128 stands for zero in the data rows.
In each game, the first row plays the second. By how much does the first row win? 10 means about a draw, 20 a big win and 0 a big loss. Wins can go round in a circle. Each row has two weighted sums of its numbers, A and B, taken from their middle values. A row wins by its A times the other's B, less its B times the other's A.
[ 94 144 127 150 101 114 168 143 142 120 168 162 136 158 236 142 101 172
 210 102 165]
[ 85 143  81 144  91  97 150 112 129 114 195 113 161 127 216 136  69 149
 111 124 154] 6
[108 130  60  67 120 174 117  89  83 120 168 133 125 164  95  44 165 118
 125 140 169]
[ 81 116 187 156 163 207  99 250 137 105 114 107 174 147 166  96 124  87
 130  88 130] 17
[104 125 136 149 124 142 122 161 175  96  94 158 114 144 179  93 104 108
 159 113 209]
[119 159  31 145  96  92 129 113 132 116 199  93 175 118 195 133  58 150
  96 144 192] 7
[ 46 135 123  56 127 172 156 104 119 101 109 127  95 193  92  95 209 137
 138 117 217]
[112 187  75  55 133 133 113 103 138  98  82  63 152 141  70 140 179 124
  55 158 119] 5
[172 135  94 133 165  64 114 103 151 158  77 176  70  93 117 128 167 112
  73 139 133]
[147 199 121 149 116  80 141 102 143 177 108 160 108  47 116 122 115 100
  77 198 137] 11
[ 92 129  95  27 108 114 137 102 133 110 144 113 129 149  92 135 251 206
  91 119 190]
[114 131 149 164 117 119 148 115 134 104 140 150 124  56 117 130 128  90
 114 158 126] 13
[121 134 141 157 121 123 139 120 133 105 132 143 126  49 115 122 131  86
 105 161 127]
[117 120 151 135 135 137 137 113 103 198 134 132 124 156 138 175 127 183
 203 105  57] 11
[ 99 157  63 142  99  86 156 112 130 121 190 112 162 121 225 137  65 162
 103 127 170]
[ 92 156  59 145 104  87 143 106 125 124 183 115 160 113 223 135  67 162
 103 134 162] 10
[ 52 128 139  71 133 172 179 126 119  98  99 166  80 188  94  67 190 117
 140 117 224]
[121 119  91 130 116 190  42 179 139  95 133 105 200 138 138  27 157  96
 144 139 123] 1
[116 126 133 135  98 141 144 100 112 128 163 144 155 161 108 140 113 107
 192 137  78]
[132  85 133 143  98 159 128  98 119  51 179 110 159 185  96 129 131  88
 179 112 108] 7
[125 161 166 143  86 134 159 168 145 102 130  92 145 125 100 166 121  79
 139 148  78]
[117 138 135 137 117 132 130 116 124 128 127 113 148 138 114 143 121 127
 153 137  88] 12
[137 140 150 139  95 138 138 104 126 133 110 105 156 131 104 144 108 120
 176 168  71]
[ 93 146 121 146 110 120 153 157 144 131 159 181 124 150 246 124  98 168
 197 105 184] 4
[111 126  80 155  98 121 102 151 151 135 185 149 167 156 204 144 124 164
 178 110 150]
[113 137 182 142 123 157 149 127 134 132  86 120 132 138 107 135 126 110
 173 129  95] 10
[ 85 121 183 156 135 174 122 205 166  88  61 150 126 153 162  68 138  79
 161 113 196]
[209  35 153 110 255 192  96 162 133  80  70 226   3 150 161 114 131  87
 142  41 201] 12
[104 131 128 141 105 120 146 143 134 118 159 150 136 173 218 130 111 173
 212 103 140]
[110 129 153 164 105 122 158 127 123 108 151 169 112  57 111 129 131  94
 116 154 135] 12
[121 126 132 130 123 141 132 118 110 155 114 120 145 145 121 166 123 148
 164 129  65]
[116  70 202 179 107 149  52 251 148 100  76 113 168 142 125 109 163 110
 162 122 109] 11
[246  47 139 116 255 190  78 137 110 103  76 161  52 149  90 134 117  97
 117  57 114]
[118 130 130 140  92 120 145 104 149  66 158  76 167 161 115 154 119 114
 151 124 131] 7
[164 187 119 142 109 105 141 102 158 157 115 163  92  31 107 159 121 111
 141 203 109]
[140 149 134 134 128 113 135  99 133 220  73 236 118  80 110 139 150 108
 115 151  89] 13
[101 140 191 143 128 150 148 136 132 144  78 118 137 136 110 138 126 111
 165 128  86]
[144 124  32 131 138 127  56 143 173 104 139 142 131 138 162  98 139 128
 130 130 198] 11
[143  93 164 157 139 164 122 136  64 105 158  35 190 129 115 146  76 117
 118 110  55]
[112 189  82  58 131 138 102 106 147  95  81  62 156 145  68 133 176 131
  61 154 116] 10
[223  34 178 133 211 155  69 193  92 114  68 196  51 143  87 138 140  91
 128  69 106]
[144 196 119 149 120  88 139 105 151 182 104 170 117  48 116 124 113 100
  75 191 127] 15
[ 90 160  90 152 108 117 134 146 182 107 161 157 134 151 205 142  99 119
 160 110 200]
[166 124 159 120 155 145 151 145  84 133  92 146  63 100  68  82 116  82
  84 152 122] 5
[189  66 137 157 188 162  91 138  49 134 183 109 152 115 134 135  86 108
  88  79  68]
[105 115 118 149 117 191  45 215 147  99 150 103 198 138 158  19 139  77
 138 129 137] 18
[123 169  82  55 111 103 136 100 168  91  81  78 139 138  78 136 158 114
  29 160 177]
[107 165  40 155  91 103 101 130 157  97 215  68 193 129 193 115  79 141
 106 139 181] 10
[119 134 131 136 101 108 155  95 118 120 171 150 153 148 115 172 134 109
 149 110  89]
[127 155   0 126 123 118  75 125 164 116 215 144 165 144 183 138 120 131
 135 124 175] 11
[115 196  87  59 124 114 129 107 156  97  78  66 147 130  66 131 169 122
  34 160 138]
[203  18 183 104 255 199  90 182 124 102  92 112  63 144 104 138 123  83
 118  23 115] 8
[112 118 128  65 136 148 139  71   0 153 166  68 142 147  88 104 131 190
  78 126 130]
[114 129 173 141 118 158 144 119 111 137 104 134 135 144 111 136 123 111
 184 145  84] 9
[120 126 147 135 142 154 137 116 105 194 129 132 125 165 135 211 122 175
 197  97  51]
[110 188  86  56 137 139 115 104 133 101  77  74 151 141  61 128 186 122
  61 157 115] 4
[131 154 122 142 114  77 112 112 131 196 132 113 155  71 121 143 146 136
  60 148  89]
[100 154  61 143 103  89 147 112 123 121 181 107 162 111 217 139  64 156
  96 129 177] 14
[140 125 163 164 116 112 137 124 136 104 103 114 143  57 104  82 125  87
  88 176 122]
[171 172 111 136 104 105 125 112 154 154 111 142 104  30 113 159 132 130
 145 211 105] 2
[123 133 136 134 140 153 134 116  93 192 138 149 135 165 142 207 119 165
 184  96  44]
[142 127 157 159 128 120 136 125 132 120 113 118 136  68 108  84 128  73
  94 163 113] 14
[245  57 144 117 231 204 134  98  53 147 111 207   5 146  84 131  64  86
 143  82 101]
[119 141 134 138 101 110 156  94 127 107 172 132 152 147 106 166 139 108
 140 118  99] 7
[123 134 126 135 103 128 150  87 116 138 168 163 153 155 108 173 135 109
 142 114  92]
[152 177 159 164 178 133 141 167 117 165 130 103 160  64 121 184  96  82
  54 126  18] 8
[100 134 132 148 105 113 155 142 137 122 164 156 133 168 225 140 109 171
 211 107 147]
[182 132 122 140 160  82 128 107 136 153  71 161  84  71 108 123 153 103
  75 152 118] 11
[121 126 142 136 139 152 140 112  97 196 135 139 132 164 135 214 123 169
 194  91  49]
[118 103 158 134 126 158 102 151 146 103  76 115 135 137 119  50 127 114
 151 141 162] 13
[125 124 135 134 133 150 137 117 106 170 121 120 145 162 130 189 124 164
 175 111  46]
[155 192 106 151 110  93 133 106 163 153 115 147 110  39 120 132  97  98
  81 211 137] 13
[122 190  74  50 127 100 128 103 173  96  81  74 145 136  73 128 171 119
  25 160 172]
[ 73 126  98  40  99 116 137 101 140 121 124 111 144 149  85 119 238 201
  97 130 181] 13
[116 164  34 149  90 104  98 125 157  97 209  67 191 122 192 117  71 143
 108 147 190]
[ 95 133 131 119 101  41 216  70 141 102 139 110  89 151 121 158 106 196
 168 130 131] 9
[ 97 148 196 141 137 156 156 149 138 145  77 104 146 145 119 167 113 115
 157 120  93]
[ 91 125  82 148  98 105 142 106 122 123 213 120 162 128 227 137  70 131
 120 126 146] 9
[151 101  99 120 105 168 171  70  94  76 215 116 121 194 101 147  61 110
 198 107 115]
[190  35 176  91 255 189  87 173 142  85  71 111  45 150 110 132 139  72
 127  37 144] 16
[ 77 127  92  39 106 110 142 110 141 120 125 115 135 150  87 122 241 201
  98 127 185]
[165  71 205 119 191 146 142 152 118 115  49 239  18 146 181 108 139 107
 157  88 189] 11
[146  97 143 143 121 175  84 179 132  93 103 110 135 144 123  59 105 111
 156 140 134]
[103 118 124 111 123 146 134 105  75 144 153 152 118 144 104  34 145 124
 113 143 172] 10
[ 96 127 124  43 142 132 135  88  70 223 154 112 106 176 101 134 173 224
 118 113 116]
[114 131 133 148 101 188  62 224 128 114 138 115 176 139 154  41 126  74
 135 140 129] 11
[125 155 137 135 131 112 141 104 138 231  86 247 118  78 107 131 148 119
 104 153  90]
[110 130 132 150 102 188  85 227 135  99 150 115 170 138 141  73 123  68
 138 136 119] 12
[ 97 193  92  66 134 132 122  94 135 106  81  89 140 138  58 137 171 123
  72 158 131]
[109 131 152 164 106 119 157 121 135 101 142 162 117  54 112 134 134  90
 117 150 142] 14
[ 93 150  91  26 118 107 136 114 165 103 127 136 122 150 106 140 255 213
 102 118 198]
[121 124  87 140 152 155  55 177 178  91  92 122 137 141 146  85 163 101
 137 130 185] 7
[118 197  88  58 134 121 117 105 153  97  70  58 152 136  71 138 171 125
  38 153 125]
[117 127 210 142 103 129 138 108  51 142 122  45 154 101 108 141  70 142
  96 143  78] 15
[122 127 148 140 132 133 136 118 105 200 145 128 131 151 144 180 115 183
 200  99  58]
[137 142 136 139 117  92 120 121 114 196 127 142 154  86 128 129 141 123
  71 150  86] 14
[ 58 130  86  40 100 120 129 101 131 129 145 111 149 151  84  95 231 204
  89 124 178]
[158 128 145 155 138 107 120 129 134 138 121 138 140  78 111  95 130  89
  99 155 111] 2
[124 116 151 137 129 120 138 114  97 221 154 129 141 150 143 174 139 194
 192  98  41]
[127  99 134 139 102 137 139  95 127  56 168 105 155 179  90 135 130  92
 169 113 115] 8
[205  30 156 114 255 192 109 160 139  84  71 218   6 147 165 109 125  89
 141  43 208]
[123 166  10 133 139 103  81 140 191 118 165 149 150 140 179 147 155 138
 121 113 191] 11
[ 84 128 109 143  98 107 143 105 110 135 207 113 154 122 218 143  85 131
 112 126 123]
[111 128 106 144 100 107 134 150 135 147 182 179 156 161 236 156 129 188
 208  96 131] 11
[128 129 214 136 102 124 137 101  55 146 123  39 157 106 108 139  65 136
 102 144  89]
[174 120 132 145 168 141 104 129 113 142 136 138 133 106 122 136 131  94
 120 112  67] 10
[166 131 143 158 151 114 115 123 133 146 118 137 136  92 112 119 133  94
 107 142  85]
[119 141  67 131 106 126 103 127 135 129 183 134 162 142 152  86 122 124
 127 137 156] 15
[ 97 178 110  76 141 146 136  89 136 102  91  92 112 141  66 120 162 123
  70 153 161]
[121  75 215 177 103 143  53 255 156  97  65 111 158 142 119 110 163 117
 159 125 118] 12
[122 120  98 113 105  93 155  85 154  78 126 130 111 173 112 137 167 155
 158 118 145]
[125 132 130 139  99 119 155  88 113 129 176 156 156 149 112 177 134 105
 144 118  80] 10
[172 174 107 140 106 106 133 103 155 158 117 146  98  30 115 160 124 125
 143 205 109]
[135  89 131 130  95 141 137 102 123  51 176 109 154 185  93 129 129  97
 173 109 115] 8
[177 128 144 148 157 123 107 124 121 146 124 143 135 102 116 133 131  96
 112 130  72]
[132 174  82  53 122 108 134 102 168  96  75  79 134 134  77 134 162 120
  22 153 171] 17
[143 130 158 165 115 118 141 120 134 113 120 120 139  50 112  87 124  83
  93 173 122]
[115 127  68 103 110 181  69 131 134  95 131  97 179 156 119  51 167 122
 145 157 129] 11
[148 192 115 105  84  68 132 121 243  61  74  78 180 119  87 238 158  84
  73 152 106]
[137 127 164 162 122 119 141 121 133 110 118 118 133  54 113  87 122  86
  86 160 124] 8
[125 136 129 138 128 120 129 114 107 192 132 249 124 116 118 125 141 105
 121 135 104]
[ 48 127 128  45 131 166 161 107 109 106 105 134  90 201  96  91 211 134
 135 124 204] 9
[100 148  80 140  88 124 104 131 150  85 184  50 193 150 157 101 106 138
 127 140 170]
[119 136 129 141 101 127 157  92 115 133 172 165 154 144 109 170 136 115
 146 114  84] 13
[155 116 134 125 131 103 130 108 163  98  38  92 100 124 104 140 149 144
 143 146 120]
[ 82 142 119  47 154 152 148  86  62 240 153 117  97 182 105 131 167 242
 137 108 120] 9
[121  83 131 138  96 153 137 101 109  60 181 114 167 198  98 138 130 109
 191 113 101]
[158 163 135 136  89 101 137 104 139 167 103 143 105  26 107 136 147 139
 144 215  99] 15
[247  44 135 117 255 206 123 117  72 141 137 200  12 155 113 138  97 110
 146  47 104]
[ 67 139  84  59 102 127 122  91 109 164 147  91 142 150  98  84 197 208
  90 134 176] 12
[110 134 175 140 116 153 150 125 133 134  91 125 131 143 107 146 121 110
 180 141  87]
[ 98 130 114 137  96  44 212  88 154 112 154 121  90 138 150 165  82 187
 170 130 158] 13
[ 97 200  88  67 131 134 122 100 142  98  82  78 147 143  62 139 182 122
  69 159 122]
[148 124 130 120 127 102 135 108 171  94  27 111  94 129 107 144 155 148
 144 138 118] 9
[127  93 145 146 116 168  94 172 135 107 102 118 138 148 115  49 114 106
 151 142 154]
[110 198  76  60 133 132 112 109 140 102  86  61 157 143  70 145 177 122
  52 154 116] 14
[123 130 135 139  97 123 145  94 141  74 156 102 156 169  99 148 130 106
 164 122 110]
[114 197  77  58 132 128 105 105 145  98  83  63 158 133  72 136 174 124
  45 157 124] 7
[194  31 162  96 255 198  85 182 128  90  80 115  53 153 113 131 134  69
 124  32 141]
[178  82 156 123 187 163 111 123 109 127  83 155  83 139  90 104 132 106
 119 100 121] 12
[157 177 123 153 113 100 141 106 146 161 126 166  93  27 116 135 109 113
 114 203 115]
[118 130 113 154 102 107 140 144 135 137 163 174 150 161 230 143 124 198
 211 104 124] 9
[ 85 146  68 143  97  89 143 106 134 119 181 116 158 123 220 137  68 157
 117 131 162]
[ 62 132  79  48 103 119 123  94 129 155 145 106 150 156  92 101 223 207
  99 132 165] 9
[103 146 188 141 132 157 153 149 138 141  75 116 139 149 113 160 119 118
 166 120  94]
[134 132 159 165 115 118 141 122 128 113 110 115 138  52 110  79 126  86
  89 182 118] 11
[ 97 114 165 152 130 163 111 191 175  80  67 145 108 148 165  78 131  96
 165 111 205]
[119 195  78  48 125 108 127 101 162 102  79  76 142 130  69 136 172 114
  20 160 153] 5
[136  88 149 153 116 170  90 173 129 102 104 115 137 148 118  46 117 108
 150 136 151]
[115 156  57 153  89  76 139 110 131 106 175  88 168 114 205 146  54 165
  99 134 181] 13
[160 179 130 136 101 106 132 101 144 170 110 144 103  29 106 140 146 141
 142 211  98]
[156 190 113 137 113 107 135 101 151 158 115 158  89  24 108 166 116 114
 139 207 102] 7
[130  99 147 135 118 149 105 142 133 109 105 114 138 139 125  69 124 121
 141 143 146]
[118 105 106 113  98 108 145  88 138  78 134 135 114 176 107 128 166 147
 171 110 144] 10
[247  50 135 117 255 210 117 115  70 143 136 207  14 152 106 136  92 108
 153  48  90]
[234  12 158 129 237 194  79 146  47 123 137 113  90 133 116 115  83 108
  95  56 103] 14
[121  94 114 109  98 116 138  97 135  86 154 153 120 187 110 127 171 146
 176 113 140]
[162 190 104 152 115 100 126 115 169 138 130 146  98  33 116 135  97  95
  86 206 143] 10
[134 158 132 139 129 103 133 105 130 227  82 244 116  83 112 133 146 111
 106 143  87]
[113 101 131  61 138 163 133  77   0 149 171  72 131 149  91  91 135 176
  77 131 141] 9
[162 179 101 154 119 106 135 109 154 142 133 158  98  35 121 142 102 100
 101 201 134]
[ 75 121 197 148 129 170 126 213 172  81  56 150 127 148 155  65 152  78
 162 115 195] 8
[151 150 129 133  82  48 134 122 255  62  93 120 166 120 108 188 156  89
  94 148 115]
[157 138  56 131 164  76 105 115 169 144 123 188  91 108 143 135 165 124
  91 116 171] 12
[ 94 127 107  95 132 168 133 104  78 128 146 138 117 160  97  47 142 133
 118 142 173]
[113 119 103 154 101 112 126 149 135 138 186 172 153 166 233 139 123 176
 201  98 141] 11
[158 178 117 153 112 108 142 103 152 155 129 169  97  27 123 131 106 105
 101 203 116]
[207  84 123 137 220 164  91 135 115 117 132 149 103 127 114 148 127  90
 124  72  81] 12
[243  33 142 117 255 199  79 137 100 102  91 161  44 149  96 132 120  94
 120  47 111]
[234  11 171 142 228 189  91 157  36 124 135 100 101 123 105 110  68 107
  77  68 103] 12
[129 185  74  55 128 107 126 108 167  95  79  78 140 128  69 132 172 121
  20 158 167]
[148 167 129 125  85  57 136 124 255  69  72 100 169 112 104 203 150  77
  84 144 115] 12
[111 130 149 158 110 123 146 121 139 105 138 138 121  55 116 125 132  91
 109 165 129]
[ 85 128 124  52 149 143 142  82  71 230 160 119 105 177  96 132 166 223
 129 110 116] 11
[ 75 160  85 147 103 116 142 138 150 113 184 124 161 147 181 145 104 133
 144 113 170]
[125 154   0 135 129 107  71 122 171 115 209 149 149 145 188 136 128 134
 131 122 195] 8
[ 99 132  89  79 128 169 134  91  83 133 153 139 120 172  89  51 152 129
 125 149 173]
[191  44 179  90 237 181  89 168 153  81  55 130  43 142 101 148 143  74
 125  50 152] 6
[117  98 129  67 146 159 129  79   0 152 183  80 129 149  94  83 124 171
  80 118 139]
[100 140 109 131  93  34 212  82 148  97 152 118  86 151 144 161  92 189
 165 128 142] 9
[138 140 136 143 135 115 132 111 116 207 113 255 116  97 116 140 144 110
 114 138  98]
[186  61 166 155 176 172 110 140  73  88 155  29 166 136 116 166  61 115
 114  85  66] 9
[151 206 109 146 111  85 137 104 147 170 111 160 104  46 121 131 105  98
  73 205 134]
[212  40 169 127 213 170 100 133  76 129  99 135  68 139 103  98 103 103
 105  87 115] 6
[146 175 124 149 123 102 127 115 128 186 115 192 118  76 121 121 127  89
  94 165 100]
[115 134 132 125 127 148 139 114 108 168 124 122 144 153 121 181 125 151
 165 117  58] 10
[107 145 183 138 131 156 148 136 133 143  83 118 137 138 114 146 125 106
 170 129  94]
[127 125 207 135 102 120 136 111  51 133 126  47 154  97 109 138  80 134
 101 141  75] 9
[112 124 123  47 132 156 137  69   0 157 158  67 145 145  92 100 146 195
  70 130 124]
[ 63 130  79  45 102 116 121 100 133 147 142 101 159 158  92 102 229 203
  85 130 175] 10
[ 94 149  75 148  96  93 145 106 131 120 190 117 160 122 217 136  67 159
 112 134 159]
[ 87 143 133 121  97  46 221  72 147  96 148 105  93 147 125 163 104 192
 168 128 138] 12
[126 148 133 138 131 110 141 104 130 226  81 237 114  76 105 141 143 111
 109 147  93]
[169  68 218 117 173 145 121 117   0 172 105 127  89 103  90  81  99 126
  73 110 109] 11
[130 161  90  81 109  82 131 114 238  75 159 137 160 126 130 251 250 156
 142 105 110]
[213  28 161 110 255 188 109 162 129  82  68 227   3 147 164 113 127  89
 141  34 200] 13
[226  58 151 116 241 182  91 129 114 110  66 157  49 144  91 142 117  98
 128  78 112]
[117 122 158 143 126 113 139 118 100 223 155 128 148 152 142 174 142 205
 195  88  42] 10
[121 117 228 150 106 132 160 118  66 134 110  46 148 115 104 134  80 136
 119 138  82]
[111 129 135 152 104 190  60 231 146 107 134 112 176 147 152  45 127  73
 144 140 135] 8
[ 94 145 189 141 124 163 152 146 135 146  80 111 138 139 115 141 120 113
 176 127  81]
[119 164  13 134 138 116  76 143 190 115 178 142 155 140 181 140 154 124
 125 115 182] 8
[ 81 167  86 141 102 114 134 135 154 109 176 113 169 144 179 140 107 125
 137 119 161]
[156 109  77 128 112 152 161  76 118  79 223 113 126 179 123 182  44 112
 189 105 114] 18
[118 105 211 155 108 131 153 123  49 123 126  49 153 122 105 143  86 126
 116 134  76]
[182 126 132 141 145  85 121 100 167 107  45  94  95  94 102 167 142 118
 112 149 110] 12
[129  58 163 170 117 173  44 205 137 105  98 108 182 148 137  59 141 107
 149 131 105]
[137  85 138 144  94 161 126 105 110  54 184 116 159 190  92 132 132  99
 179 115 107] 5
[139 129 134 126 122  98 137 101 186  99  25 115  89 136 113 146 154 163
 147 143 118]
[ 86 162  76 145  97 126 121 132 148 118 181 119 183 137 171 137 109 131
 140 130 146] 10
[121 157  17 136 119 126  82 124 152 123 213 141 166 143 171 125 121 128
 131 129 168]
[255  35 138 111 254 207 122 112  60 128 122 202   8 159  90 138  66  94
 151  60 107] 6
[129 130 148 159 119 120 138 119 135 103 136 138 134  51 113  81 132  83
  94 164 138]
[ 93 137 115 153 109 121 141 159 142 126 154 178 123 153 255 127 101 162
 190 102 188] 13
[112 153  46 145  88  73 139 104 135 110 193  87 175 112 206 141  61 158
  91 147 189]
[ 78 121 186 153 154 202  99 231 129 127  91  98 174 148 159  90 118 101
 139 103 130] 12
[179 137  99 138 163  63 118 104 153 159  69 163  78  82 113 138 162 109
  73 144 116]
[ 85 143 136 125  96  58 212  86 141 105 140 105 102 152 114 148 119 195
 162 135 124] 8
[204  67 120 123 180 162 135 111  88 135 142 183  48 142 102 115  58 112
 135 104 144]
[121 178  83  44 118 112 140 104 167  89  73  67 139 136  68 132 161 121
  30 155 177] 13
[255  36 134 123 255 203 122 112  62 140 135 208  16 147 100 143  78 103
 144  49  82]
[117  78 168 174 116 154  48 232 148 104  94 117 185 129 139  89 164  99
 146 128 116] 13
[145 194 120 152 116  84 137 108 150 186 106 174 110  49 117 121 114  96
  73 197 140]
[163 175 112 151 117 108 139 104 152 145 132 164  94  30 115 136  96 103
 107 201 130] 7
[123 101 109 112  97 120 144  90 131  84 144 142 114 184 111 132 168 143
 170 111 139]
[170 138  98 141 158  65 114  94 154 158  77 167  83  83 113 142 163 106
  74 144 123] 10
[ 53 126 117  44 131 172 150 102 128  97 116 121  93 195  90 104 208 129
 141 128 200]
[199  45 188 107 225 164 121 154 125  94  40 236   0 147 174 115 122 100
 157  60 197] 12
[128  72 137 142  94 148 133 101 112  71 183 112 170 202  89 139 128 114
 187 113  97]
[ 80 125 188 147 143 196 100 217 125 141  90  97 176 143 161  80 119 112
 142 121 134] 7
[110 126 157 156 108 114 151 126 136  99 145 150 117  51 110 126 132  90
 115 154 145]
[110 110 146 139 104 136 152 130 122 108 145 143 128 179 196 105 124 181
 223 113 131] 9
[125  80 169 177 102 154  40 237 132  97 104 127 182 142 138  69 162 102
 146 130 122]
[126 105  99 117 101 176 181  66  81  78 217 113 122 197  93 150  66 107
 196 115 114] 7
[120 129 225 137 103 120 156 107  53 131 118  50 149 108 113 136  69 138
 108 140  92]
[ 97 151 116  93 142 154 149  96 110 123 111 106 107 147  89 109 130 131
 103 133 160] 9
[119  81 165 179 115 149  43 230 144 103  98 115 181 134 132  86 161 103
 147 134 116]
[175 130 114 133 158  76 120 108 155 147  61 165  82  78 104 137 159 104
  84 156 110] 12
[105 164  46 149  91 114 103 134 150 102 205  58 196 135 176 114  85 143
 119 136 178]
[111 205  80  53 124 107 139  95 157  99  82  71 145 126  73 134 178 114
  27 159 143] 13
[181  42 195 154 165 147  73 213 101 119  72 186  82 143  95 101 160  96
 122  97 120]
[145 125 154 167 131 115 139 127 130 113 115 115 147  65 108  75 134  78
  91 166 121] 13
[112 130 132 140  99 187  68 236 130 102 138 114 173 136 140  52 133  70
 136 134 116]
[ 78 134 116  52 150 152 148  88  61 243 149 120  95 185 105 125 164 244
 137 108 135] 12
[141 151 138 150 137 103 144 101 131 219  93 242 113  78 120 138 133 110
 100 147  84]
[ 85 167  86 150 104 105 141 146 180 108 173 153 140 144 201 151  96 122
 159 110 191] 12
[171  68 161 121 172 159 116 125  77 141 106 161  90 131  98  61 127 116
 110 118 134]
[149 180 161 163 184 132 138 169 114 165 132 107 157  72 128 195  99  83
  53 113  18] 15
[131 140 131 139 127 106 116 115  86 188 137 159 149  89 120 113 137 115
  86 144  85]
[ 83 135 106 147 101 105 138 107 116 131 206 115 161 122 224 133  75 130
 118 130 116] 13
[167 166 134 139  95  95 141 108 142 166 111 139 115  29 105 144 155 136
 138 210  92]
[ 98 137 126 128  93  38 217  72 148  99 154 114  87 150 138 167  98 197
 174 128 128] 6
[117 105 167 148 124 162  97 177 151  91  78 120 128 152 115  52 134 102
 153 129 175]
[151 129 158 148 117  41 176 106 138 187  97 145  83  84 150 156  79 175
 101 148 117] 7
[169 184 105 152 113 102 134 107 162 140 124 151  97  27 119 142  93  95
  85 195 143]
[135 148 133 134 132 114 132 108 134 230  68 240 115  79 108 134 148 107
 111 151  90] 10
[ 97 105 146 111 153 145 138 117  29 255 150 156 112 150 140  79 145 231
 157  94 119]
[164 189 117 142 113 115 128 103 150 155 122 145  98  23 110 162 121 124
 142 206 105] 6
[118 132 156 138 138 135 148 118 103 207 145 130 125 153 148 177 121 185
 193 100  63]
[117 173  82  48 103  98 140 102 175  94  82  80 142 142  73 133 159 119
  35 163 179] 9
[122 109 104 111 101 180 180  62  79  84 210 111 126 205  89 146  68 111
 197 113 101]
[ 92 147 121 157 111 111 162 154 140 123 156 176 125 160 250 134 102 164
 190 105 172] 2
[ 88 135 183 141 137 180 110 194 126 150  71 102 160 139 149  89 109 125
 142 129 133]
[132  81 134 139 102 148 128 101 112  49 182 107 158 193  89 133 134  97
 175 106 113] 12
[190  37 166  99 255 199  81 185 131  84  87 113  60 152 112 132 131  72
 125  29 127]
[137  51 144 140 113 176  67 164 106 100 121 114 168 177 124  43 133 137
 171 133 113] 13
[134 157 136 136 135  98 139 103 132 227  93 244 114  78 111 142 142 114
 103 147  89]
[174 182 118 138 105 109 124 103 155 163 111 143 103  28 104 154 130 133
 143 204 102] 7
[164 145 146 141 120  85 140 106 132 183  81 152  94  90 120 140 116 141
 105 154 109]
[ 56 128  80  46  99 120 120  96 132 136 144 106 151 158  87  88 242 205
  89 131 178] 13
[135 160 128 148 116 121 125 108 109 181 140 167 150 102 126 137 121 109
 125 154  55]
[116 153   4 137 139  90  78 133 186 120 167 145 139 135 180 141 148 142
 120 110 195] 11
[141 126 133 120 125 107 134 107 178 104  27 113  98 134 105 144 151 154
 145 142 123]
[128  94 141  79 177 160 102 147 149 119  95 151  74 148 115 129 179  92
 125 101 157] 10
[131 154 101  95 111  70 139 124 243  77 151 141 159 123 127 240 234 144
 138 100 117]
[121 133 146 163 120 118 144 125 139 111 135 130 133  53 112  84 132  81
  94 168 137] 12
[115 126 130 150 115 193  57 225 145 103 142 121 178 143 155  28 136  54
 147 132 146]
[108 128 120 158 115 193  50 228 142  96 155 127 199 139 155  27 132  64
 142 122 149] 13
[111 121 130 153 116 195  49 226 139  98 156 124 197 137 155  20 131  60
 148 124 148]
[107 137 116 128  99  39 206  80 151 104 152 115  87 146 146 158  88 184
 167 129 150] 6
[127 135 222 136 101 122 149 110  45 138 116  51 148 104 109 138  69 141
 105 145  92]
[124 177 151 136  91 126 162 136 132 103 110  86 138 112  87 143 111  87
 123 171  93] 10
[ 82 164  83 147 104 119 139 138 169 110 176 141 146 152 198 148 101 129
 150 112 184]
[110 164  19 145  90 107 126 117 133 112 220  88 183 121 199 114  60 136
 101 148 205] 5
[128 145 160 156 102  23 194 105 136 182 114 132  76  69 144 139  67 165
 113 140 134]
[121 137 159 159 104  20 196  99 141 180 107 133  76  73 152 131  66 162
 118 142 136] 8
